Each path below is one point turned by a fixed rotation once a step. After each direction that follows a path, write how fast that rotation turns it, in deg/step (0 if it stays still).
Each turn is a multiple of 5 degrees from 10 to 175, or 0.
Each row of a path follows its step; steps can be skipped.
Rotation 1:
step 0: [-33.1 -32.7 -15.8   7.8   1.6 -10.2  -4.1 -13.4   2.0 -21.6  10.2 -13.2
 -29.8 -15.3 -20.3  13.6  -6.5 -19.8 -16.5 -12.3  -9.2   0.1  11.4 -11.7
 -14.7   1.0  17.4  -3.0  32.3  11.2  29.2  -6.3  -0.5  24.5 -11.8]
step 1: [ -0.1  -5.2 -26.0 -17.0   8.2   3.1 -20.5  29.3  -9.1  -7.7 -22.4 -27.3
   7.4 -14.7   9.3  -3.1  -4.1   6.8   1.3  -8.5 -25.1 -17.9  17.8 -11.9
  39.9  -0.1  -1.7  23.4  -9.8  -5.4   3.3  23.6   3.9 -37.5   5.8]
step 2: [  0.7   2.5  15.4   0.1 -12.3 -12.5  17.2 -10.8  -8.8  13.8  -0.5  -7.5
   1.0 -11.0  42.9  -2.3  -4.7   5.3  17.8  18.4  24.5  -1.8  22.9   9.7
 -43.5  -5.1 -11.0   2.6  21.7  -0.6  26.7  13.5  21.5 -13.3  25.5]
step 3: [-17.8 -20.7   5.5  -2.8  14.3   5.8  -7.4   8.9 -25.6  -2.5   5.0  -6.2
  -9.1  39.4  25.5  12.0  12.3   4.4  -9.7   4.4  24.9  20.7 -23.6 -20.6
   8.0  -0.8 -14.5  -1.6 -25.0  -1.3 -11.8 -20.1  16.9 -10.0 -38.7]
step 4: [  6.2 -15.8  11.2  -9.6  -8.7  -2.2  -1.9  -3.6  -2.0   4.6   8.4  -0.6
  27.3  16.8 -10.0 -31.7  -0.7  -8.9  -9.9   3.9 -13.7  -2.5  -2.8  -8.9
 -13.6   9.8   2.7 -43.8   3.8 -28.4  -9.0  -7.7 -43.5 -26.0  25.9]
step 5: [ -1.4  34.1  12.7  12.7 -11.5   2.8  -5.4   0.2 -29.6  11.8 -14.9   1.2
  -9.3 -22.0 -22.0  10.5 -10.5   5.0 -18.0 -19.6  19.4  29.9 -27.9  20.1
   0.0  28.3  -8.7  -5.5 -14.6  19.4  -4.8  25.7 -10.2  11.3  10.5]
step 6: [-34.6   0.2 -17.3   2.6   7.9   3.3  26.4  -2.8  37.4   2.9  27.9   0.9
  -9.2 -34.0  -1.0  -7.2   3.5   1.2   7.8  32.7 -31.6  -1.0 -11.1  -2.1
  -1.3  24.3  -5.3  -2.2 -14.4  -6.2  -4.3  -1.7 -10.7  14.9 -27.5]
step 7: [ -4.0  -3.0 -37.6   0.9   7.5  19.2 -11.3   4.4  20.2   4.3   0.5 -12.3
  -5.8 -19.9  -4.0  -4.3  30.1   4.1  -6.1 -21.5  30.9  -7.4 -14.3  -4.4
   5.5 -24.2  14.1  32.0  25.5   8.8 -12.0 -11.6 -22.3  -8.5  31.8]
step 8: [ 31.5 -36.9  -1.5  16.5   6.5   8.6  25.0  13.5  14.6  -0.5 -16.3   0.2
  -5.2  16.7  15.3   0.3  -5.0   1.0  25.1  -5.2 -12.1  -3.1  12.9  41.6
  -0.9  -5.6 -31.4   9.7 -13.9  20.5  23.0  24.7  -6.5   8.3   1.5]
step 9: [  2.9  -9.6  -9.1 -14.6   2.2   2.9 -25.8   4.1  -1.4  11.2  23.4   7.4
 -12.2  26.2   7.4  -5.3  -5.7  -2.9 -24.7   6.1  -0.9  -7.8  28.7 -21.5
 -35.3  17.6   1.4   8.2  13.6  33.8 -27.3  -5.2  34.2  17.3  -3.8]
step 10: [ 11.3  -9.4  26.6  16.7   2.1  -0.5 -41.6 -11.4 -16.8  -4.2   7.9  10.8
  -4.5   6.0   3.3 -32.2   8.3  -1.8  23.3  -6.7   0.0 -39.0 -12.8   7.6
  30.5  13.0  -8.0  -1.5  -5.4 -34.0  -7.7   2.7   8.4 -18.3  -6.4]
step 11: [ 15.6  11.0   2.2  10.0  -8.7 -13.0  24.1 -18.1 -27.5  -6.1 -22.0   5.3
  -5.9 -16.2 -17.8  -3.3 -45.4 -15.0 -12.8  18.3  23.8 -16.4  -8.3 -18.9
 -15.1  -4.6 -25.2 -16.4  19.9  13.1  10.6 -22.0 -12.1   3.9  -4.1]
[  1.5   5.8  -0.6  -4.8   7.7   3.2   3.0  12.9   0.8  -1.4  12.3  -2.7
  -8.4   5.5  -1.6 -10.9  -6.0  13.2  -3.3   8.4   1.9   2.0   4.8  -2.8
  12.3   0.6   7.6  -5.3   4.9   2.4   2.9  -1.4  -0.9  -1.1   4.6] | 130
[  4.4   0.0  -3.2  -2.8  -4.4  15.6  -3.8  -1.2   3.7  -0.3   6.6   0.3
 -14.4  -1.7  -2.4   6.2   4.0  -1.8   6.2  -0.7  -1.9   0.0  -2.9  -6.3
 -10.9   1.3   9.6  -8.8  -9.4  -0.8   6.1  -4.4   8.1  -5.2  -6.9] | 115
[  4.7  17.2   3.9  -2.6  11.5  -0.8  -8.0  -6.1   3.8  -0.6  -3.8  -4.9
  -7.9   4.8  -0.7   1.4   2.1  -5.3   4.3  -0.3   0.9  -4.3   3.1  -1.0
  -3.7  -7.9  -6.7  -1.7  -0.6   0.3   3.2   9.7 -14.6  -8.3   3.4] | 120
[ -1.1   2.4 -15.2  -3.7  -3.0  -7.5  -2.6  -2.5  -9.0  -6.5   1.1  -0.6
   0.0 -18.1  -3.4   7.5   3.6   5.1   7.9   7.5   1.1  -6.8  -2.1  -4.3
   6.9   2.1   0.1  -6.5   2.2   2.3   4.4   5.6  -6.6   6.2  -1.9] | 65
[12.1  0.2 -3.1  1.5 -5.4  0.1  4.3 -1.8 -4.6 10.3  6.0 -2.3  7.0 -3.3
 -8.7 -8.2 -5.4 -5.2  6.1 -0.8  9.6 10.7 10.1 -4.8  0.3  0.1  0.4 10.0
 -7.3  0.1  8.0  5.7 -3.7 -1.4 -6.4] | 115
[ 6.9 -1.0 10.9 10.2 -0.2  1.1  4.1 -3.9 -6.0 13.1  2.7  2.9 -3.9 -5.7
  7.3  3.5  7.4  3.3  0.3 -8.7  2.0 -5.8 -2.4 -3.0  6.7 -1.7  5.6 -3.2
 -0.7 -3.5  8.0  2.4  0.3  6.1 16.6] | 130
